[[100 112]
 [118 118]]
->
[[118 118]
 [100 112]]

[[115 138 128 145 128 145 104 125 128]
 [108 133 148 139 136 101 139 103 143]]
->
[[108 133 148 139 136 101 139 103 143]
 [115 138 128 145 128 145 104 125 128]]

[[128 137 120 143 126]
 [142 129 130 156 123]]
->
[[142 129 130 156 123]
 [128 137 120 143 126]]

[[123 134 156]
 [122 106 127]]
->
[[122 106 127]
 [123 134 156]]

[[143 141 137 132 137 140 129 146 130 141]
 [149 148 154 150 149 152 148 149 146 147]]
->
[[149 148 154 150 149 152 148 149 146 147]
 [143 141 137 132 137 140 129 146 130 141]]

[[140 136 124 128 126 131 132]
 [153 143 127 125 131 130 135]]
->
[[153 143 127 125 131 130 135]
 [140 136 124 128 126 131 132]]
---
[[143 114 112 122 109]
 [121 133 116 123 138]
 [128 124 151 106  99]]
->
[[133 116]
 [124 151]]

[[117 128 141 131 143]
 [115 125 148 132 144]
 [143 114 141 118 104]
 [136 123 113 120 121]
 [109 113 156 137 145]]
->
[[125 148]
 [114 141]]

[[149 118 151 140 140]
 [130 141 101 138 144]
 [109 116 111 148 110]]
->
[[141 101]
 [116 111]]

[[113 132 125]
 [152 104 138]
 [149 131 134]
 [108 119 117]]
->
[[104 138]
 [131 134]]

[[140 111 120 124 122]
 [130 136 144 136 119]
 [119 106 134 135 125]]
->
[[136 144]
 [106 134]]

[[113 131 144]
 [144 107 121]
 [116 149 154]]
->
[[107 121]
 [149 154]]

[[130 117 138]
 [115 139 113]
 [113 145 105]]
->
[[139 113]
 [145 105]]
---
[[128 102 131 131 103 121 134 129 124 131]
 [132 128 131 131 114 124 155 128 121 132]]
->
[[132 128 131 131 114 124 155 128 121 132]
 [128 102 131 131 103 121 134 129 124 131]]

[[107 111 128 143 148 106 150 105]
 [115 104 138 137 142 108 136 103]
 [117 116 147 138 122 122 157 107]
 [155 132 104 145 125 155 125 121]
 [148 119 106 144 147 131 115 116]
 [148 128 129 138 104 157 134 116]]
->
[[155 132 104 145 125 155 125 121]
 [148 128 129 138 104 157 134 116]
 [148 119 106 144 147 131 115 116]
 [117 116 147 138 122 122 157 107]
 [107 111 128 143 148 106 150 105]
 [115 104 138 137 142 108 136 103]]

[[138 136 128 112 120 109]
 [127 127 123 124 127 121]
 [135 128 133 115 134 122]
 [107 103 125 126 121 148]
 [130 131 115 124 133 114]
 [139 135 130 119 144 115]
 [125 125 126 125 126 127]]
->
[[138 136 128 112 120 109]
 [139 135 130 119 144 115]
 [130 131 115 124 133 114]
 [135 128 133 115 134 122]
 [127 127 123 124 127 121]
 [125 125 126 125 126 127]
 [107 103 125 126 121 148]]

[[128 125 134 126 121 129 121 130 133 135 125 134]
 [138 110 110 108 108 113 108 125 123 137 135 113]
 [129 147 127 124 145 126 140 108 126 125 139 148]
 [141 124 119 125 110 128 107 148 110 113 118 114]]
->
[[129 147 127 124 145 126 140 108 126 125 139 148]
 [128 125 134 126 121 129 121 130 133 135 125 134]
 [141 124 119 125 110 128 107 148 110 113 118 114]
 [138 110 110 108 108 113 108 125 123 137 135 113]]

[[102 134 124 135 117 121 131 131 139 114]
 [117 139 134 130 120 123 130 124 131 108]]
->
[[117 139 134 130 120 123 130 124 131 108]
 [102 134 124 135 117 121 131 131 139 114]]

[[111 109 109 114 113 141]
 [151 133 124 120 149 134]
 [120 114 121 125 141 148]
 [135 108  99 112 126 126]
 [113 118 136 120 135 144]
 [118 131 105 114 120 113]
 [123 130 127 122 104 108]
 [131 139 114 114 125 120]
 [140 119 111 130 129 110]
 [118 143 108 113 123 110]
 [133 104 120 115 141 137]
 [125 149 117 109 132 140]]
->
[[125 149 117 109 132 140]
 [118 143 108 113 123 110]
 [131 139 114 114 125 120]
 [151 133 124 120 149 134]
 [118 131 105 114 120 113]
 [123 130 127 122 104 108]
 [140 119 111 130 129 110]
 [113 118 136 120 135 144]
 [120 114 121 125 141 148]
 [111 109 109 114 113 141]
 [135 108  99 112 126 126]
 [133 104 120 115 141 137]]

[[129 114 121 104 118 132 134 110]
 [121 113 117 118 123 132 125 109]
 [151 130 126 148 100 117 152 115]]
->
[[151 130 126 148 100 117 152 115]
 [129 114 121 104 118 132 134 110]
 [121 113 117 118 123 132 125 109]]

[[116 135 116 126 114 134 132]
 [112 149 144 129 116 144 127]
 [150 126 117 130 140 121 149]
 [100 130 113 135 122 149 148]
 [127 155 123 127 120 153 128]
 [111 153 144 130  98 152 120]
 [126 142 120 129 111 140 145]]
->
[[127 155 123 127 120 153 128]
 [111 153 144 130  98 152 120]
 [112 149 144 129 116 144 127]
 [126 142 120 129 111 140 145]
 [116 135 116 126 114 134 132]
 [100 130 113 135 122 149 148]
 [150 126 117 130 140 121 149]]
---
[[145 122 143 125]
 [149 133 139 115]
 [132 123 132 117]]
->
[145 133 132]

[[129 130 142 119 109]
 [131 141 133 122 103]
 [127 124 112 139 154]]
->
[129 141 112]

[[105 127 140 135]
 [127 143 115 114]]
->
[105 143]

[[124 122 152 127 121]
 [126 118 153 135 135]
 [130 141 134 126 107]]
->
[124 118 134]

[[127 131 132 128]
 [133 152 139 132]
 [134 131 133 128]
 [143 131 133 128]]
->
[127 152 133 128]

[[115 143 124]
 [130 100 154]]
->
[115 100]
---
[[147 105 138]
 [117 141 117]
 [133 127 140]]
->
[[105 138]
 [141 117]]

[[125 136 124]
 [ 98 124 135]
 [123  98 123]
 [137 124 112]]
->
[[136 124]
 [124 135]]

[[108 150 108]
 [142 129 103]]
->
[[150 108]
 [129 103]]

[[ 99 118 141 117 107]
 [134 137 122 136 106]
 [126 134 127 115 135]]
->
[[118 141]
 [137 122]]

[[121 122 126 122]
 [133 133 121 133]
 [107 121 116 121]
 [110 147 136 147]]
->
[[122 126]
 [133 121]]

[[112 139 128 101]
 [146 137 132 118]
 [124 127 123 128]]
->
[[139 128]
 [137 132]]
